In the rows, 128 means zero.
Turns, then the turns between two rows, first turn first; the first pair answered
Lumi (before |-> after):
115	97	91	186	155	148	123	136	118	181	147	130 |-> 147	99	103	98	121	67	103	109	118	112	164	96
96	160	130	175	125	156	124	127	139	135	126	163 |-> 112	161	130	110	91	103	113	101	136	91	144	142
150	122	138	131	122	86	108	159	121	110	108	127 |-> 119	122	99	168	132	136	133	126	107	151	120	158
133	103	146	114	152	122	123	135	137	149	128	126 |-> 128	105	134	116	142	130	134	115	129	157	141	132
mit (before |-> after):
73	109	119	167	134	147	140	96	150	133	146	165 |-> 97	132	176	130	141	157	146	124	170	109	88	144
147	116	136	143	117	131	140	98	107	104	127	113 |-> 141	118	139	145	117	132	145	99	108	106	120	117
178	135	130	146	137	176	160	144	118	118	113	155 |-> 191	131	144	141	126	114	112	163	129	80	133	138
111	171	129	123	115	128	132	85	129	113	128	151 |-> 113	173	142	117	114	123	127	100	136	106	117	149
temaf (before |-> after):
146	96	108	125	124	106	117	132	124	112	180	111 |-> 163	88	110	120	144	142	144	142	127	130	159	100
129	109	130	131	132	123	117	146	132	128	131	131 |-> 130	105	133	128	136	122	114	142	129	127	131	127
111	127	115	189	141	136	155	154	114	149	130	143 |-> 94	133	107	173	123	91	134	141	115	127	155	146
170	103	142	113	112	106	114	160	124	116	134	110 |-> 165	102	149	127	125	137	130	168	124	141	113	109
kef (before |-> after):
98	154	114	140	130	153	133	101	122	144	126	153 |-> 114	131	104	147	140	159	143	110	117	153	135	135
124	144	152	120	130	139	124	122	142	122	112	143 |-> 125	140	148	123	134	155	134	118	138	133	116	140
146	109	135	124	139	119	124	124	127	107	136	118 |-> 139	122	144	120	128	114	119	117	128	96	136	123
139	88	115	141	171	148	103	129	73	166	158	123 |-> 149	86	126	134	170	121	79	140	83	141	160	116
zafup (before |-> after):
153	111	146	129	127	111	118	157	122	133	120	113 |-> 129	143	149	136	127	149	138	139	126	146	99	140
132	84	119	101	127	135	160	147	104	138	118	140 |-> 88	109	116	127	118	134	146	133	102	139	125	175
125	134	132	103	109	136	159	97	117	121	118	125 |-> 102	136	127	132	105	102	127	104	118	114	147	140

(2 to 3 turns a pair)
141	81	98	200	148	113	67	173	113	149	167	117 |-> 144	122	160	189	163	177	104	192	135	165	80	116 -> mit zafup mit
133	118	140	172	130	175	140	151	139	151	133	141 |-> 149	117	176	110	111	107	115	152	144	94	141	110 -> mit Lumi Lumi
115	109	87	151	129	106	128	92	119	144	162	112 |-> 132	146	162	103	130	145	152	113	151	130	78	102 -> zafup zafup mit
118	153	129	122	135	192	185	106	135	161	94	125 |-> 81	136	97	207	132	127	117	128	128	149	160	153 -> kef zafup
143	111	100	90	92	85	156	97	115	98	134	118 |-> 104	170	150	131	110	140	158	123	138	116	67	158 -> temaf zafup mit
152	98	170	171	126	98	101	166	146	106	138	134 |-> 127	123	167	192	130	129	115	162	148	128	122	162 -> mit mit zafup
140	149	134	106	141	205	186	110	143	157	77	131 |-> 94	143	120	162	112	67	61	129	142	100	168	153 -> zafup Lumi
102	158	148	122	100	55	74	127	141	78	142	153 |-> 133	136	139	148	150	202	173	139	133	176	79	143 -> zafup Lumi
62	148	92	181	123	134	124	97	113	153	170	178 |-> 169	122	176	83	144	138	148	164	144	108	77	76 -> mit zafup zafup
131	104	80	113	124	145	164	78	100	147	170	117 |-> 122	94	89	185	147	138	129	128	109	156	173	128 -> Lumi Lumi zafup
129	132	92	89	128	111	100	77	139	103	175	120 |-> 124	126	70	118	142	150	123	73	136	133	175	130 -> Lumi Lumi temaf
138	101	108	124	123	103	106	122	114	119	157	98 |-> 142	115	141	138	142	122	102	165	134	119	121	96 -> Lumi zafup mit
144	83	120	169	156	194	131	165	104	182	161	104 |-> 113	137	140	141	141	232	159	133	115	187	122	132 -> temaf temaf mit
156	98	98	73	102	100	130	84	114	128	163	107 |-> 125	154	171	129	135	181	136	143	151	160	74	143 -> zafup mit Lumi
169	110	148	101	132	144	153	134	139	132	96	106 |-> 98	141	115	154	110	106	112	102	129	125	156	168 -> zafup kef temaf
112	174	180	150	125	139	109	168	151	124	74	159 |-> 184	115	173	94	133	124	125	172	144	113	80	96 -> kef mit zafup
136	104	122	171	160	144	139	186	140	129	104	102 |-> 147	117	118	143	158	164	163	165	135	137	89	97 -> mit temaf zafup
126	148	158	115	122	118	122	139	134	105	106	128 |-> 152	99	120	125	128	109	122	145	120	118	137	107 -> Lumi zafup temaf
160	107	134	78	148	155	158	129	119	138	103	112 |-> 99	147	148	98	115	85	95	129	133	94	132	157 -> zafup Lumi
108	158	164	195	153	165	142	174	149	157	71	155 |-> 80	157	145	211	122	89	82	164	143	125	132	174 -> kef temaf
138	89	83	154	152	95	121	146	130	143	161	126 |-> 169	82	107	116	160	113	147	154	138	132	122	97 -> zafup kef mit
183	98	159	89	123	97	103	163	149	84	119	80 |-> 94	164	166	183	137	173	111	154	159	131	87	167 -> temaf zafup
93	166	141	101	129	160	142	72	136	166	122	145 |-> 120	114	127	100	122	66	83	97	131	121	172	106 -> temaf zafup
154	130	109	82	113	152	160	101	122	145	111	123 |-> 164	102	131	116	120	93	96	163	136	110	127	107 -> Lumi zafup zafup
137	86	128	128	117	89	111	135	110	119	150	112 |-> 109	101	107	163	130	131	135	115	102	152	153	138 -> mit zafup
69	173	120	156	112	120	96	120	137	127	136	176 |-> 74	169	133	168	120	119	92	147	144	126	119	167 -> Lumi Lumi
109	172	170	136	159	183	137	143	137	144	59	142 |-> 124	141	100	79	129	172	171	57	100	149	122	134 -> Lumi kef
185	103	95	109	139	148	168	109	121	149	132	93 |-> 181	103	98	127	147	159	175	116	118	156	125	99 -> Lumi Lumi
178	98	135	92	139	141	162	134	129	138	121	86 |-> 155	123	164	92	123	83	118	152	147	97	122	95 -> Lumi mit kef
133	126	149	91	111	93	116	95	167	128	124	158 |-> 129	101	110	151	135	116	127	97	156	169	151	169 -> Lumi zafup Lumi
179	101	126	121	123	125	145	132	137	111	133	83 |-> 154	106	99	138	109	107	132	106	126	113	174	111 -> kef mit kef
79	154	125	145	111	112	103	111	136	111	151	165 |-> 86	166	131	110	103	122	126	95	136	101	137	157 -> mit temaf
129	135	136	142	139	229	189	143	130	159	89	123 |-> 102	178	193	145	131	184	138	166	155	118	65	141 -> mit temaf zafup
140	158	94	78	117	93	160	59	125	119	144	127 |-> 108	162	101	113	116	68	122	76	129	104	161	147 -> zafup mit zafup
128	93	96	168	151	150	130	126	109	161	157	136 |-> 137	90	88	116	132	111	125	99	100	133	176	123 -> Lumi Lumi Lumi
127	144	139	130	156	187	166	134	103	146	97	149 |-> 154	93	132	125	140	88	99	168	105	105	154	112 -> temaf zafup
111	123	89	147	105	102	125	97	97	139	167	146 |-> 90	158	114	144	107	137	144	94	114	142	130	163 -> zafup mit zafup
162	108	134	86	128	111	125	117	114	114	149	100 |-> 90	148	131	163	135	150	122	122	122	149	137	160 -> temaf zafup
134	105	76	115	146	124	128	105	117	102	155	128 |-> 155	90	103	129	168	140	125	144	127	109	127	113 -> temaf kef Lumi
